0: [136 110 158 115 123 139 150 104 143 102 137 148 109 142 101  99  98 112
 143 156 130 105 163 120 133 113 104 103 114 136 146 174]
1: [131  93 145 136 104 119 103 121  92 115 143 119 109 108 113 126 115 147
 125  95 135 127 125 120  93 129 115 112 111 121 111 104]
2: [107  96 107 115 106 109 105 126 152 100 107 100 115 110 127 130 116 123
 154  94 110 110  85 124 112 153 126 129 148 105 115 120]
3: [172 133 116 141 148 118 129 207 119 122 121 177 135 163 146  99 159 113
 113 116 169 106 106 163 143 110 111 161 149 135 132 104]
4: [142 153 126 150 140 127 136 113 102 143 142 104 128 120 174 185 117 115
 121 122 111 105 102 121  92 113 109 111 104 112  98 111]
5: [106  97 114 102 136 137 161 119 122 127 111 126 115 161  91 112 127 125
 126 131 111 101 126 105 140 141 117 103 159 110 119 134]
6: [117 128 141 113 132 122 119 125 155  92 129 115 109 111 129 130 128 114
 122 130 144 166 113 122 164 114 134 128 111 157 113 137]
7: [134 148 119  98 103 122 145 108 113  90 107 120 119 159  84  99 117 139
 147 184 125 110 149  96 141 119 105 105 117 129 141 127]
8: [108  95 151  93 143 108 120 113 167 100 145 105 105 133 123 114 101 140
 156 106 112 128 162 109 109 114 108 147 132 126  98 121]
9: [112 124 101  93 140 110 138 101 152 124 112 127 112 120 103 134 138 138
 119 129 121 128 118 111 133 124 139 104 137 126 135 141]
10: [104 137 102 101 156 145 126 143  95 106 111 151 151 129 115 141 133 147
 117 115 132 145 132 122 113 147 142 124 137 113 127 147]
11: [107 165 120  95 144 146 155 107 126 141 119 127 136 111 105 120 119 137
 119 113 105 110 137 118 108 111 139 113 139 132 104 142]
12: [134 117 165  97 112 116 117 110 161 109 116 100 116 162 123 141 121 149
 121 109 107 130 146 121 128 112 145 118 120 140 140 119]
13: [111 145 100 102 115 120 144 110 111 113 120 107 130 144  89 134 149 127
 104 117 107 117 118 119  87 118 104 105 114 101 133 115]
14: [105 132 141 122 107 124 141 114 165  90 107 149 108 139 141 108 106 117
 114 172 115 109 180 107 160 146 115 104 109 136 146 157]
15: [143 114 101 107 149 121  96 124 128 142 153 119 118 125 136 132 135 111
 141  64 115  96 108  97 140 111 131 109 126 104 116 108]
16: [111 218 228 166 125 137 143 107 122 121 141 115 145 123 237 125 136 124
  98 255 126 113  89 189 173 122 117 132 137 107  99 135]
17: [185 157 172 180 118 144 156 150 102 198 153 142 154 122 239 198 186 113
 194  56 146 151 129 101  97 131 161 158 139 121 105 127]
18: [119  98 136 100 118 109 132 129 131 115 113 153 118 120  91 112 110 117
 128 181 133 112 152 130 132 125 113 102 125 137 173 159]
19: [109 125 101 100 102 108 167 120 114 142 115 147 113 138  84 144 128 115
 142 146 119 103 137 100 115 134 105 117 131 118 128 146]
20: [149 142 133 161 113 131 146 149 108 129 115 136 125 137 125 119 121 113
 106 145 153 116  85 173 109 138 118 156 150 131 114  99]
21: [181 123 124 189 132 156 156 150 121 184 187 152 173 117 199 158  99 126
 161 110 105 170  99 127 133 145 157 170 151 159 122 119]
22: [128 115 110 109 150 127 143 109 130 145 122 170 123 126 102 128 100 130
 108 161 109 100 138 107 126 130 112 125 112 123 153 152]
23: [113 125  91 134 132 130 122 123 127 133 109 129 151 121 130 114 161 167
 107 110 105 158 138 147 109 135 125 144 122 111 145 145]
24: [151 130 152 110 143 113 104 116 135 111 135 145 131 125  93 111 125 124
 122 198 113 114 165 135 150 149 128 127 105 130 168 129]
25: [105 138 131 110 110 109 141 104 101 125 127 121 126 135 103  94 109 113
 120  59 129 120 116 109  95 119 108 130 107 104 101 124]
26: [111 117 109 190 149 116 111 103  91 132 121 119 122 107  97 100 164 134
 113  66 174 122 101 124 105 120 136 143 138 107 109 121]
27: [119 160 156 167 108 113 113 112 101 137 139 114 133 130 197 144 131 137
 135 173 114 109 110 124 124 117 119 107 124 111 105  99]
28: [120 120 135 128 118 115 100 108 111 109 107 106 129 108 161 142 103 112
 114 104 128 107 106 125  99 113 130 121 120 116 125  91]
29: [139 109 159 107 111 119 115 101 147  82 142 153 152 135  86 122 114 113
 122 176 138 100 157 160 159 127 124 122 124 139 172 177]
30: [114 167 134 151  98 115 113 152  93 127 111 115 135 113 167 112 133 120
 100 166 136 116 105 174 160 137 132 151 134 129 128 102]
31: [120 123 133 103 130 114 108 113 102 130 108 109 160 120 105 130 147 173
 126 113 118 138 121 136 120 122 140 122 128 144 107 145]
32: [126 117 128 104 130 119 149 119 137 101 120 122 136 135  89  93 106 122
 166 126 127 129 122 101 118 111 110 130 105 122 141 143]

[108 133 118 110 150 109 146 108 138 102 119 120 138 149 109 120 139 129
 116 117 108 110 142 103 136 126 131 108 133 119 144 125] 9 5 13
[185 154 189 214 106 146 101 148  98 208 205 147 138 145 228 171 144 121
 212  83 128 167 136 100  91 120 146 183 156 131  96  99] 17 21 27
[114 122 114 112 135 111  94 109 142 117 122 101 110 154 147  95 152 119
 100 151 144 143 143 130 154 118 113 112 111 149 135 144] 6 9 12
[135 137 124 162 104 111 114 133  93 122 140 162 111 119 100 119 124 131
 124  92 176 132 156 160  93 141 112 125 117 107 137 100] 1 20 26
[120 118 116  93 141 131 119 131 146 144 118 103 125 111  97 111 114 121
 146 123 113 129 111 110 150 126 109 108 146 138 133 132] 9 32 5
[104 117 158 105 106 124 104 132 140 123 121 109 130 123  94 108 102 112
 155 127 110 120 141 115 144 133 120 129 124 135 155 142] 32 18 12
[105 129 124 129 148 115 103 126 128  85 138 115 110 117 111 126 132 119
 107 116 135 127 114 112 170 132 131 100 113 138 146 124] 6 9 12
[199 199 190 225 128 134 154 180 108 204 219 149 163 114 236 189 175 110
 192  74 151 177 125 106  94 152 158 141 122 157 109 122] 17 21 4
[116 122 213  99 164 255 227 140 193 140 110 142 115 136  86 103 255 255
 197 164 116 114 211 126 166 236 177 210 241 157 131 193] 5 10 11
[106 119 115 158 112 129 114 105 120 116 127 107 123 115 163 138 110 114
 109  98 112 127 105 119 102 154 131 117 109 103 120  95] 28 1 2
[114 130 163 160 135 121 111 108 107 128 149 109 117 120 196 141 102 118
 121  87 129 143 111 119  92 142 151 116 119 111 126 109] 28 4 1
[145 125  91 170 149 139 161 134 117 211 164 148 129 109 154 147 104 120
 168  60 107 197 116 116  99 131 134 217 172 149 116 103] 21 17 23
[111  99 142 112 113 116 116 103 115 109 107 112 106 110 133 134 130 109
 134  89 130 114 101 146  89 112 114 117 122 114 124  91] 28 1 2
[119 145 125 109 141 119  99 113 141 124 123 103 116 120 137 118 105 111
 102 155 123 143 168 126 154 127 123 124 125 133 129 134] 6 9 14
[195 130 139 159 148 137 135 153 106 195 210 156 151 116 174 140 103 118
 150  74 113 166 131 129  89 120 144 150 161 115 125  93] 21 17 4
[152 102  93 138 109 192  98 156 149 255 120 166 172 108 141 123 135 119
 170 130 138 131 110 142 120 147 175 131 202 108 114 107] 21 20 23
[117 121 121 142 121 116 112 112 122 116 130 105 111 134 147 106 152 131
 103 132 118 137 115 123 147 150 156 126 106 168 115  98] 6 31 28
[136 116 130 102 121 109 117 132 123 111 109 147 138 138  84 103  99 123
 127 126 112 103 148 119 124 112 110 133 107 134 136 128] 32 22 18
[134 130 102 146 136 112 104 113 104 130 131 119 121 111 112 121 174 134
 115  96 146 139 108 109 101 161 135 128 131 113  99 142] 26 31 23
[112 123 116 146 175 121 140 145 123  87 110 105 120 117 134  92 168 155
 114 116 135 148  89 143 151 114 122 133 108 149 108 106] 6 23 31
[171 105  92 164 173 111 112 199 116 138 126 216 164 128 120 123 156 111
 103 122 172  99 103 173 132 114 117 188 172 145 147 113] 3 20 10
[164  98 131 231 131 165 195 213  92 178 151 158 166 113 218 191 119 137
 176 133 120 149  89 119 147 112 112 172 147 156 143 126] 21 17 20
[136 125 124 130 122 113 151 155 110  94 125 107 108 116 183 142 124 150
 106 189 133  99  97 178 151 119 111 184 117 149 129 105] 30 20 27
[152 115 123 138 106 135 137 169  93 105 122 122 125 119 167 140 115 122
  97 143 168 102  86 175 109 113 116 161 103 156 114  93] 20 30 28
[137 119 141 113 127 117  96 101 139  84 110 120 133 118 129 119 121 120
 129 107 109 147 138  99 146 131 107 130 113 143 131 143] 6 12 32
[150 128 104 163 119 115 152 168 104 117 133 136 137 135 113  98 136 109
 107 174 151 103  93 162 118 124 124 145 137 108 112 106] 20 30 3
[121 115 149 109 124 135 136 113 143 117 116 104 120 127 102 129 113 123
 101 120 107 111 150  96 155 128 141 134 103 115 145 127] 12 9 32
[134 126 100 127 129 125 102 126 133 119 141 101 137 121 109 123 127 114
 118  90 138 171 133 128 137 120 122 125 114 173 121 135] 6 31 9
[131 112 144 116 100 109 162 122 156 124 111 132 124 108  89 123 107 113
 126 170 131 106 112 117 117 113 106 120 131 129 164 165] 18 0 32
[136 111 168 150 109 119 104 113 120 120 133 138 114 139 176 142 126 119
 130 162 109 115 100 156  98 124 115 100 142 116 103  98] 27 28 4
[109 124 122  98 119 129 165 115 131 148 120 135 129 106  91 105 106 127
 117 119 154  99 127 101 115 114 143 117 109 136  99  98] 11 9 25
[108 125  91  96 143 109 135 108 134 135 113 121 149 123  94 125 128 129
 107  98 121 130 129 117 138 123 131 114 146 105 112 142] 9 11 5
[124  94  90 127 125 141 128 105  99 166 125 121 157 132 123 158 148 132
 129  63 111 122  94  94  94 110 130 140 132 128 108 103] 15 31 25
[107 150 133 108 161 135 126 107 148  97 127 105 109 126 125  91 135 124
 107 134 163 151 150 100 164 138 138 116 127 134  97 153] 6 9 11
[131 146 141 161 121 120 100 177 105 159 120 108 149 136  96 140 121 115
 103 126 160 144 112 181  91 113 134 116 131 118 102 105] 20 30 1
[168 194 183 208 122 149 161 159 106 211 214 143 164 131 229 205 157 129
 203  68 135 178 136 103 104 120 148 161 153 184  97 113] 17 21 4
[144 184 223 133 118 144 148 104 144 121 160 111 138 119 230 154 131 122
 123 235 138 129 107 184 160 132 117 131 152 102 104  95] 16 27 30
[104 126 141 107 139 115  96 140 138 116 127 105 125 114 123 109 118 120
 132  85 136 137 151 101 128 124 124 111 122 161 128 150] 6 8 12
[176 139 100 179 135 127 173 150  93 173 171 142 141 111 176 166 110 129
 157  59 109 182 126 103 123 121 163 193 160 159  99 114] 21 17 4
[111 114 104 107 159 119 124 115 107 158 113 124 109 137 142 147 182 143
  99 108 116 150 124 131 111 147 126 137 120 110 144 141] 23 10 9
[106 154 111 119 135 136 154 134 108 100 123 159 137 138 120 113 130 158
 110 155 122 113 124 109  95 146 136 100 135 104 117 146] 10 11 13
[134 148 152 154 140 160 116 115 137 187 187 176 137 142 184 152 133 131
 181  87 105 178 144 103  94 127 128 146 139 130 106 114] 21 17 4
[111 132 136 165 120 114 131 138 102 126 129 101 119 160 150 158 108 115
 119 136 140 132  88 166  92 121 132 138 150 116 109 122] 20 28 4
[139 155 152 171  99 129 137 190  97 144 122 114 138 109 208 169 123 119
 127 191 132 136  98 181 128 136 164 135 133 143 148 114] 30 27 20
[122 241 130 179 138 175 113 228 255 176 221 125 219 121 255  99 109 112
 108 101 148 184 255 189 255 179 255 218 165 192 255 122] 21 30 3
[116 110  91  98 123 127 122 114 132 105 112 102 125 151  99  95 114 109
 164 148 133 122 112 132 135 110 129 129 116 105 142 144] 32 9 7
[106 132 116 108 144 146 106 111 108 117 138 103 123 115 112  98 143 120
 118  96 139 153 136 117 150 121 120 129 115 150 112 117] 6 31 9
[140 105 126 145 132 120 128 186 112 173 116 106 107 135  97 115 122 126
 104 131 166 110 112 166  98 137 124 163 161 129 130 117] 20 3 30
[122 133 140 140 118 124 146 160  91 132 110 132 134 122 132 121 114 109
 128 125 133 137  94 169 109 121 126 129 132 119 113 100] 20 30 28
[132 168  97 160 125 120 113 166  94 142 113 141 122 133 128 134 106 131
 129 164 143 129  94 174 109 129 143 144 152 141 104  91] 20 30 3
[150  95 123 159 143 109 146 154 113 144 143 130 125 109  89 108 133 136
 128 106 149 121 140 191 121 112 145 185 147 140 145 104] 20 3 26
[128 137 138  95 122 124 106 118 123 105 109 117 120 116 113 109 113 141
 143 129 112 123 155 119 148 123 105 106 107 111 131 140] 32 7 9
[195 172 192 198 111 149 140 139 101 179 197 158 174 113 234 205 164 123
 221  75 131 210 128 110 104 143 155 138 148 120 106 117] 17 21 4
[104 111 154 114 144 120 122 119 131 101 113 114 115 126  90  94 112 111
 123 132 118 121 146  99 124 124 104 115 115 138 119 139] 32 0 8
[107 162 104  92 140 117 139 133 136 117 130 117 108 123  91 120 134 122
 139 105 110 146 142 100 153 134 114 121 140 149 136 147] 9 11 32
[133 112 114 105 125 128 143 131 131 129 126 123 120 126 107 145 165 128
 106 101 120 119 120 137 136 136 132 109 122 137 104 122] 9 31 13
[113 148  98 139 135 130  95 123 143 114 127 105 130 125 120 122 164 147
 109 130 152 143 175 122 172 125 153 111 103 145 120 124] 6 9 23
[113 100 113 102 148 118 139 104 127 127 121 107 139 121  91 126 100 110
 158 125 109 128 167 110 119 120 132 124 113 129 112 140] 32 8 9
[139 112 120  93 117 138 126 117 110 109 132 112 143 121  90 101 119 110
 134 115 109 105 124 106 135 115 118 100 118 125 146 128] 32 5 13
[113 123 106 139 128 110  97 110 133 107 129 111 158 137 117 106 133 123
 129  82 122 140 138 110 142 131 122 102 113 140 103 125] 31 15 25
[176 164 164 182 108 157 146 159 109 180 184 153 132 112 219 176 166 112
 191  74 116 150 106 104 112 132 126 141 133 133 117 112] 17 21 4
[196 132 115 247 128 151 199 168 126 143 178 181 193 121 172 194 121 139
 173 114 117 165 111 146 162 168 128 192 108 175 118 140] 21 17 20
[174 156 145 153 129 177 110 155  93 217 156 174 118 132 250 180 150 118
 169 141 153 154 152 124  99 115 142 127 196 108  96  96] 17 21 27
[163  98 120 244 134 149 231 196 132 157 152 142 148 140 124 172 117 116
 158 135 130 171 105 143 163 154 143 199 130 176 140 125] 21 20 3
[137 120  91 166 148 115 132 120 124 124 115 136 115 122 110 114 159 123
 107  66 151 158 108 119 109 128 140 153 130 129 129 101] 26 23 1
[112 108  92 116 120 138 125 115 146  96 124 104 109 113 101 119 133 146
 169  77 143 111 111 113 131 154 113 133 142 113  96 112] 2 9 15
[106 122 125 103 129 133 116 107 146 116 124 132 109 123 103 112 127 111
 124 150 113 117 129 124 110 129 136 102 139 110 119 146] 9 5 11
